The rows below fall into families. The same turns and mirrors carry the whole set onto itself and the rows of a family onto each other. For each named row, which other rows are in its family? Write them in the order they are listed.
These 30 rows form 5 families of 6 rows each.
J358: [-0.27 -1.11 -0.33  0.40  0.93  2.09 -2.48 -1.42  0.32  1.07 -1.64 -0.12
  0.45 -1.73  1.00  0.20  2.28  1.12]
J839: [-1.52 -1.16 -1.65  0.96  0.71  1.91 -0.72 -0.34  0.00  0.96 -1.42 -0.02
  1.36 -3.20  1.29 -0.03  1.12  0.80]
J461: [-1.16 -1.74 -0.65  0.83  1.54  1.95  0.31  0.62  0.32  0.74 -1.11  1.16
  1.53 -2.54  0.71 -0.19  1.78  1.34]
J836: [ 0.51 -1.88 -1.81  0.07  1.20  0.26  0.67  2.14 -1.31 -1.88 -1.95  0.75
 -1.07 -1.81  2.73  0.31  1.53  0.76]
J6: [ 0.40 -1.08 -1.00  1.39  0.81 -0.07  1.01  1.84 -1.47 -1.30 -2.49  0.78
 -1.51 -2.11  2.39  0.17  1.58  0.12]
J483: [ 0.95 -2.77 -0.63 -0.19  1.37  0.86 -0.27  2.02 -0.12 -1.11 -1.11  1.35
 -0.52 -1.37  0.00  0.42  3.05  2.06]
J185: [-0.20 -0.43 -1.18  0.08  1.18  1.93 -2.70 -1.20  0.14  0.69 -1.09 -0.54
 -0.74 -2.13  0.89 -0.01  2.36  1.96]
J770: [ 0.17 -0.83 -0.36  1.11  0.67  0.55  1.29  1.62 -0.72 -1.72 -2.34  0.15
 -1.47 -1.96  1.71  0.25  0.42 -0.34]
J814: [ 0.26  0.75 -0.96  0.76 -0.81  2.72 -1.02 -0.59  0.29  0.39 -2.79  0.77
 -0.42 -2.76  1.82 -0.21  1.49 -0.01]
J76: [ 0.25  0.32 -1.34  1.25  0.05  2.97 -0.38 -0.46  1.01  0.51 -3.35  0.57
 -0.17 -1.91  2.09  0.55  0.98  0.42]
J940: [ 0.15 -0.16 -1.41 -0.15  0.39  1.21 -2.56 -0.62  1.36  0.57 -0.65 -0.59
 -0.81 -2.00  1.08  0.47  1.91  2.39]
J609: [ 0.61  0.62 -1.77 -1.26  0.36  0.25 -0.62  0.78 -0.93 -2.28 -2.41  0.72
 -1.71 -0.95  1.51  0.06  1.80  1.90]
J393: [ 0.85  0.38 -1.74 -1.25 -0.45  0.08 -1.18  1.06  0.31 -1.93 -1.64  0.14
 -2.06 -1.03  1.43  0.40  1.10  2.08]
J13: [-0.25 -0.48 -1.05  0.47  1.20  1.69 -2.79 -1.15  0.61 -0.03 -1.69 -0.88
 -0.03 -1.12  0.23  0.28  1.44  1.93]
J827: [ 0.93 -1.31 -2.12  1.62  0.39  0.48  0.62  2.29 -0.41 -1.67 -2.59  0.59
 -1.24 -2.03  2.29  0.62  0.73  0.49]
J156: [ 1.35 -2.20 -0.73 -0.15  0.77 -0.23 -1.05  1.96 -0.95 -2.18 -1.85  0.53
 -1.24 -1.53  0.48  0.65  2.59  1.39]
J999: [ 0.97  0.30 -1.61 -0.85  1.15  0.87 -0.95  1.03 -0.14 -2.35 -2.96  0.70
 -1.74 -0.41  1.63  0.40  1.25  2.29]
J673: [ 0.64 -0.31 -1.49 -1.37  0.83  0.74  0.14  1.74 -0.87 -2.73 -3.23  0.60
 -1.53 -1.65  0.94  0.60  1.77  1.66]
J380: [-0.09  0.21 -0.82  0.93 -1.11  2.44 -0.16 -0.07  0.82 -0.06 -3.54 -0.45
  0.03 -2.51  1.55 -0.16  1.58 -0.06]
J537: [ 0.91 -1.88 -1.28  0.17  1.35 -0.09 -0.29  1.42 -0.91 -1.41 -1.12  0.96
 -1.16 -1.82 -0.53  0.89  3.27  1.75]
J764: [-0.66 -1.40 -0.07  1.31  2.21  1.79  0.08  0.39  0.58  1.09 -0.67  1.18
  0.58 -2.81  0.87  0.53  1.34  1.29]
J616: [ 0.79 -2.15 -0.71  0.01  2.16  0.58  0.17  1.54  0.04 -0.74 -0.60  1.23
 -1.44 -1.35  0.01  1.25  2.35  1.95]
J893: [ 0.11  0.07 -1.62 -1.50  0.06  0.45 -1.30  1.40 -0.07 -2.01 -2.57 -0.21
 -1.48 -1.04  1.53 -0.31  1.58  2.50]
J451: [-0.40  0.33 -1.00  0.34 -0.35  2.39 -1.32 -0.43  0.92  1.00 -3.21  0.74
  0.42 -2.96  1.37  0.35  1.61  1.23]
J447: [-1.18 -1.05 -0.76  1.56  1.30  1.75 -0.60  0.44 -0.31  0.97 -1.14  1.33
  0.89 -3.60  0.65 -0.33  1.30  1.05]
J842: [-0.02  0.92 -0.43  0.91 -0.63  2.23 -0.14 -0.49  0.79 -0.47 -2.45 -0.34
 -0.07 -2.42  1.57 -0.06  0.67 -0.42]
J382: [ 1.08 -2.23 -1.24  0.41  1.71  0.41 -0.49  1.55 -0.53 -2.30 -1.00  0.62
 -0.45 -1.30 -0.62  0.60  2.00  1.62]
J825: [ 0.24 -1.67 -0.87  1.18  0.53  1.21  1.22  1.86 -0.95 -1.59 -2.76 -0.28
 -1.11 -1.89  2.46 -0.27  1.46 -0.10]
J914: [-0.60 -1.65 -1.48  1.91  0.84  1.32 -0.82  0.54  0.67  0.98 -0.81  1.11
  1.49 -2.67  0.66  0.23  0.85  1.14]
J421: [-0.42 -0.82 -1.16 -0.19  0.56  1.26 -2.81 -0.46  0.79  0.55 -1.59 -0.77
 -0.24 -1.22  1.51 -0.15  2.48  2.48]

Same family as J358: J839, J836, J156, J673, J451
Same family as J447: J6, J185, J814, J609, J537
Same family as J940: J770, J393, J764, J616, J842
Same family as J825: J461, J483, J380, J893, J421

